[129 124 133 147 119 128 150] : L
[129  84 133 147 156 107 150] : G
[126 132 125 120 168 155 131] : Y
[157 112  98  99 189 169 138] : S
loc: [155]  Y, 5
loc: [125]  Y, 2
loc: [169]  S, 5
loc: [84]  G, 1
loc: [156]  G, 4
loc: [138]  S, 6
loc: [126]  Y, 0

[133 141  91 143  56 150  93 116]  C
[207 121  95 151 108  62 194 116]  Q
[155  79  95 178 105  90 220 129]  M
[189  86  95 162 124 104 199 123]  H
[176 134 183 191  88  97 189 184]  R
[133 131 149 173  60  69 183 155]  E
[194 131  61 156  96  72 189 116]  J
[155 157  95 178 105 198 220 116]  F
[116 121 100 121 127 104 141 146]  T
loc: [191]  R, 3
loc: [61]  J, 2
loc: [199]  H, 6
loc: [134]  R, 1
loc: [156]  J, 3
loc: [62]  Q, 5

[ 41  40 211 217  39 217 215  41 193]  W
[ 41  40 211 217  39 217 215  41  41]  B
[217 218  43  37 220  36  39 219 218]  P
[ 41  38 212 217  39 219 217  39  40]  D
[ 41  38 212  42  39 218 217  39 217]  X
[ 42  41 209 217  41 216 215  42  43]  Z
[190 190  69  65 192  65  66 191 189]  N
[ 41  40 210 216  40 217 215  41  42]  V
[189 190  70  66 191  65  66 190 189]  K
[217 218  43  37 220 218 217  39  40]  U
asked: [ 42  41 209 217  41 216 215  42  43]  Z
loc: [193]  W, 8
asked: [ 41  38 212 217  39 219 217  39  40]  D

[152 119 136 155 155 155 118 182] : niz
[140 217 111 141 141 141 216 129] : bufi
[140 217 134 141 141 141 216 129] : gorur
[201 134 182 205 206 206  92 203] : kupo
[183 174 189 179 179 181 173  43] : Pak
[183 174 189 179 179 181 184  43] : Bona
[125 133 112 216 128 127 198 173] : dabo
[161 135 136 167 167 165 133 242] : futez
[112 154 106 112 112 111 154 118] : riz
[154 105 131 159 159 158 104 226] : vefot
loc: [127]  dabo, 5
loc: [128]  dabo, 4
asked: [152 119 136 155 155 155 118 182]  niz
loc: [135]  futez, 1

[196 122 175  65 138 109 132 180 132 127 127 124  91  80 112 173 201] : tek
[177 135 159  94 139 127 126 154 126 126 134 121 105  97 119 154 177] : Nirek
[182 138 164  85 139 123 128 161 127 130 132 121 100  91 118 160 184] : balab
[144 129 137 122 135 134 124 130 125 127 132 123 122 119 126 131 143] : gosu
[117 129 122 131 123 121 131 131 131 128 126 132 131 133 132 131 119] : Nofi
[100 131 109 138 109 106 141 146 138 127 128 143 141 142 149 150 104] : kogi
[213 169 194  28 135  81 142 212 140 128 114 128  75  60  97 189 223] : gup
[135 128 132 126 131 131 126 128 126 128 130 126 125 124 127 129 135] : ven
[149 127 139 119 135 135 124 131 125 127 132 123 118 117 124 134 148] : Dof
loc: [159]  Nirek, 2
loc: [182]  balab, 0
loc: [175]  tek, 2
asked: [149 127 139 119 135 135 124 131 125 127 132 123 118 117 124 134 148]  Dof

[ 78 100 109 173  77 105  11 175 174 155 113 133  24  49 164] : zov
[142 119 117 137 116  89  39 184 140 121 138 169  59  67 177] : Kezet
[ 97 100 106 163  82 100  29 179 177 146 116 136  39  35 142] : Kifeg
[ 76  98 137 171  74  82  21 172 176 159 112 148  19  12 168] : Niful
loc: [179]  Kifeg, 7
loc: [176]  Niful, 8

[164 218 140 123 134 147 173 102 116 193 162 147 122 123 113 157 113 163
 160 109]  Kap
[109 158 105  87  83  92  67 139 108 163 188  99 131 103 139 164 143 105
 150 131]  kilap
[175 114 115 152 165 154 168 138 157 158 105 129 137 156 137 145 137 165
  89 122]  Dek
[132  97  87 121 143 101  88 134 124 202 193 102 121 155 139 156 119 157
 151 147]  rop
[ 90  73 104 152 141  88  77 152 138  80 110  91 152 152 156  92 155 125
 142 144]  fumos
[124  73  91 103 108 114  82 161 136 148 135  96 154 116 160 153 172 104
  76 132]  lege
[140 196 143 141 130 128 149 125 137  94 104 129 125 132 119 125 123 139
 149 115]  Gomi
[ 99  93 114 139 119 114 119  96 100  97  88 116 138  90 129  94 135 105
  97  95]  lenom
[100 165 187 114 114 141 132 150 134 100 150 165 124 141 119 105 121 108
 196 170]  bife
[132 125 180 127  91 177 172 153 150 103 109 174 144 136 131 111 144 113
 123 153]  Dubaf
[140 109 125 152 173 154 171 103 112 213 153 149 159 140 143 112 141 174
 144 122]  gegag
loc: [67]  kilap, 6
loc: [187]  bife, 2
loc: [101]  rop, 5
asked: [124  73  91 103 108 114  82 161 136 148 135  96 154 116 160 153 172 104
  76 132]  lege

[ 94  98 178  45 182 126  29 192 197  76 129  82]  buzu
[143 147 110  77 184  84 111  69 132 201 147 193]  gorip
[109 129  90 116 161 135 148 138  50 147  69 194]  bep
[ 87 153 102 122 218  76 163 157 127 147 118 136]  Zomu
[ 43 113 124 108 125  51 188 168  63 124  25  50]  tof
loc: [136]  Zomu, 11
loc: [77]  gorip, 3
loc: [148]  bep, 6
loc: [51]  tof, 5

[112 130 147 122  94 144 134 126 134 123 153 119 141 111 134 147 129 135
 131 129 115 126  94 145 137 122 121 122 105 124 122 129 131 123 130 126
 143 137 117 138 107 122 119 124 107 130 119 132 134 123 127 116 125 116
  84 130 131] = banid
[121 125 108 136  95 135 129 126 131 132 128 118 133 136 126 122 122 128
 123 117 123 112 103 118 128 130 133 117 117 134 123 119 136 136 132 124
 104 125 128 132 150 127 126 120 133 134 124 133 136 136 141 120 125 125
  86 137 117] = dor
[132 142 117 136 133 137 131 128 128 123 137 118 125 110 116 134 133 117
 123 136 126 127 115 110 139 135 110 134 153 138 138 122 125 123 132 127
 104 143 130 157 130 124 122 128 136 136  91 119 143 133 131 123 138 135
  55 133 128] = bekes
[124 147 138 125 159 111 135 132 128 139 120 141 132 133 128 140 119 117
 126 121 142 118 139 112 118 134 124 144 106 123 117 139 131 134 117 131
 113 129 127 127 131 133 125 125 147 121 180 135 108 129 140 121 133 135
 135 150 138] = Petu
[131 127 131 142 118 146 130 120 131 129 153 125 130 139 127 133 124 130
 117 131 121 104 138 160 127 128 155 133 139 110 127 131 133 134 147 129
 105 133 133 117 139 135 131 133 144 121 139 125 145 131 147 131 132 135
 211 110 122] = Sir
[103 106 140 126 109 134 140 117 116 129 143 133 139 129 125 139 132 139
 122 133 128 134 146 138 133 134 140 134  94 124 125 129 129 127 127 125
 155 156 131 152 129 132 123 122 131 139  62 127 107 126 141 118 124 125
 124 128 124] = Lik
asked: [103 106 140 126 109 134 140 117 116 129 143 133 139 129 125 139 132 139
 122 133 128 134 146 138 133 134 140 134  94 124 125 129 129 127 127 125
 155 156 131 152 129 132 123 122 131 139  62 127 107 126 141 118 124 125
 124 128 124]  Lik
asked: [124 147 138 125 159 111 135 132 128 139 120 141 132 133 128 140 119 117
 126 121 142 118 139 112 118 134 124 144 106 123 117 139 131 134 117 131
 113 129 127 127 131 133 125 125 147 121 180 135 108 129 140 121 133 135
 135 150 138]  Petu
loc: [86]  dor, 54

